Each row is where one point has got to under a steady rotation. How many steps took it there?
The counts run from 0 to 753.
[ 19   2   8  18   0   6  23 -25  35 -22 -18   2 -15  21 -30   8   0 -11
   4  -5 -17  23 -25  -8  -9  30 -37  10 -34 -19   5 -31 -40 -13 -16] | 583
[ 22  48  -3   9   5 -11   9  -4   8  -5  10  -5   5 -21  12  37   8 -26
  16 -10 -16  10 -33  19  -6  32 -40  33  30  19  32  -8  -1  -1  17] | 248
[ 15  33   3   2 -13   6  -8 -12  48  -4 -22 -22  -5 -11   4   8  10 -10
  -1  -7 -49   6 -41   1   7  29 -32   4  -7  -2  29 -41 -10   9  18] | 431
[ 33  -1  11  42  11 -11  35   0  30 -31  -1  12 -11  10   4  31  -2  -1
  10 -16  31 -10 -16  27 -11  18 -42   3   1   2  24  -7 -22  11  30] | 209
[ 21  -7 -23 -14 -15   7 -27   3  20 -18   1 -35  -6  -3   7   4 -12   5
  22  22 -47  14 -21  32   4  33  -6  29  24   9  50  -9  -1 -16 -11] | 34
[ 37 -16 -15  24  -7  -9  26  15  33 -16   7 -31 -26  23  12  24   5  -4
  -7   3  29  -4 -16  30 -15  20 -22   8  36  -9  22 -30  -5  -9  23] | 18
[ 29 -13 -13 -20 -10  13  15  20  14 -24   3 -14 -17  21  -1  32   6  -9
  -1   2  -8  14 -35  -6 -22  41 -15  28  32 -13  33 -17  17 -33 -28] | 42
[ 22 -27  11  -9  -3   9 -31 -17  31 -25  -6 -12  -9  25 -16  10 -20  -6
 -15 -10 -13  26 -35  -7  -7  32 -20  -2 -20   5  47   0 -16   8 -24] | 0
[ 23   2   0   2  -7   9  10   5  29 -16   0 -24 -24  13  25   4  32  -4
  45   9 -19 -11 -39   5  -3   9 -48  28  25  10  19  15 -16  -2  10] | 728
[ 13   0 -11  24   7 -10  28 -25  46 -13  -9  -8 -20  -1   3  22 -11  13
   9  -5  24   6  -9  31 -16  18 -36  -7 -16 -19   6  15 -53 -16  11] | 103
[ 13  -1 -30  22  18   4  15 -19  -8   5 -16  18 -20  19 -12  34  15  -1
  15   3  -4  19 -12   7 -37  36 -37  20 -22 -39   3  18 -22 -23 -12] | 337
[ -6   1 -18  -8 -15  13 -13 -11  42  -6  -8  -6  -4 -10 -18  14  19 -38
  -2 -23 -32  21 -50 -41   3  20  -6  21   9 -23  24 -11  -7  -1  -3] | 621
[  4   0  -5  28  21  -5 -32 -33   1  -4   7   4  -5  10 -17  26  -9   8
  15   3 -10  24  -9  17   0  25 -37  25 -25   7  21  28 -41  35  -4] | 28
[ 12   9   6 -10   2   7 -10   2  20 -29   0  -1   6 -15  16  44 -10   0
  29  -4 -15  -5 -39  17   8  23 -35  36  30  25  43  32   3   4  -9] | 725
[  3   6 -26  -2  13   1 -15 -21  10  -1 -18   1 -16  29 -19  55  -6  26
 -10  15  -4  15  -4  14 -14  32 -28  21 -23 -39   5  -2 -23   4 -25] | 75
[ -8   0 -24  17 -13   3   5 -16  37  -8   3 -13 -24   6 -11  -2  38 -28
  25  -9 -16  12 -43 -28   7   8 -21  33  18 -20  -1   5 -40   4  17] | 356
[-11 -17 -54   2 -15  -8 -10  -3  43  -9  14 -20  -9 -23  -6  25  11 -20
   2 -11  15   5 -24  -2   4   9  11  21  44 -22  35  12 -21 -10  21] | 597
[ -1   8 -31  20 -17  -1  -3   2  37 -18   4 -24  -6 -31  -5 -10   2 -11
  26   7 -40   8 -13  30  12  26  -1  31  24  -5  31 -32 -16 -17  23] | 592
[  0   6 -17  12 -16 -17 -32 -20  44   0  16 -45 -20  10  -5   6  12 -25
  -2   4 -22  24 -32  -2  18  14 -17  21  18   6  20 -19 -30  30   8] | 512
[ 28 -18   7  30   6  15  29   1  34 -44  -3  24   5  -9 -26   5 -11 -14
  -1 -19  -8  11 -14   8  -7  41 -14   3 -17  -5  38 -42  -8 -14   3] | 397
[ 27 -34 -33  18  12   0  -8   6 -26 -11  13   7 -11  21 -14  27  -2  -7
   0   2  -1  19   6  23 -27  44  -4  30  13 -17  50   2  14  -7 -12] | 257
[ -2  -3  -2  52   8   1  -1 -31  43 -21  -5  16 -13   3 -24  14   5  -7
   9 -20   7   7 -13  -2  13   9 -36  15 -26  -9  14   6 -49  32  32] | 399
[ 21   1 -19   5 -21  10  43   8  47 -15 -17 -18 -26   7   7  23  19 -11
   0  -4  -7  -8 -30   2 -19  24 -23  11  20 -35   6 -34  -8 -34   7] | 123
[  6  -4   6   8   4  16 -16   9   4 -40  15  17   9   2 -12  35   9  -5
  32  -3 -31   4 -25   1  19  24 -20  49  32  21  36   3  -3  22  -8] | 7
[ 27 -26 -30  31   1  -9   2  -9   8   7  -9 -27 -31  39   6  18  10  22
  13  20   3   0   2  32 -21  18 -34   6  -5 -24  12   4 -31  12  13] | 259
[ 12  11 -30   5   3  26  12   8   6  -4 -35   8  -7   9   7  46  24  13
   6   0 -32 -16  -9  11 -18  39 -34  24   6 -34  15 -26  22 -11  10] | 654
[  9 -42  -6  23 -10  14  17   6  57 -37  -7   4 -13  16 -28  17   2  -7
 -19 -27  23  -3 -28 -17   6  16  -8  -2   8 -21  25 -19 -17   4  15] | 394
[ 35 -53 -26  33   9   6   3  11   3 -23  13   1 -21  16 -14   0   4 -18
  -8 -10   7  14 -10   0 -28  38 -11  13  11 -11  55 -17   3  -3  10] | 710
[  7 -10 -32  14  -1 -10  24   4  17 -24  21 -12 -14 -10  12  15  11  -8
  46  -1   9   7 -26  24 -13  19 -13  34  45   2  28  28 -19 -31   9] | 65
[ 17   7   2   1  -7  -5 -18   4  35 -25  10 -22   0 -15  -1   5 -16 -26
  -6  -9 -32  22 -31  14   8  30 -10  19  30  24  61 -39   0   2   2] | 245
[ 14 -21 -12   7  -1  -2 -44 -19  41   4  -9 -38 -18  13   2   4 -15  15
  -4   9 -12  21 -22  14   4  13 -21  -7 -22  -8  39   2 -38  23   6] | 719
[ -1  24 -11  40  12  -6  -7 -32  18  -6 -11  19   3 -19 -20  29  -3   4
   8  -7 -23  18  -1  19   4  28 -30  22 -38 -13  10 -17 -35  18  22] | 134
[ 15   7 -11  -7  -2  -9 -30 -25  22   4 -19 -24  -9  21 -10  20 -19  15
  -3  17 -32  30 -13  21  -6  38 -30  11 -34 -11  22 -13 -33   0 -26] | 532
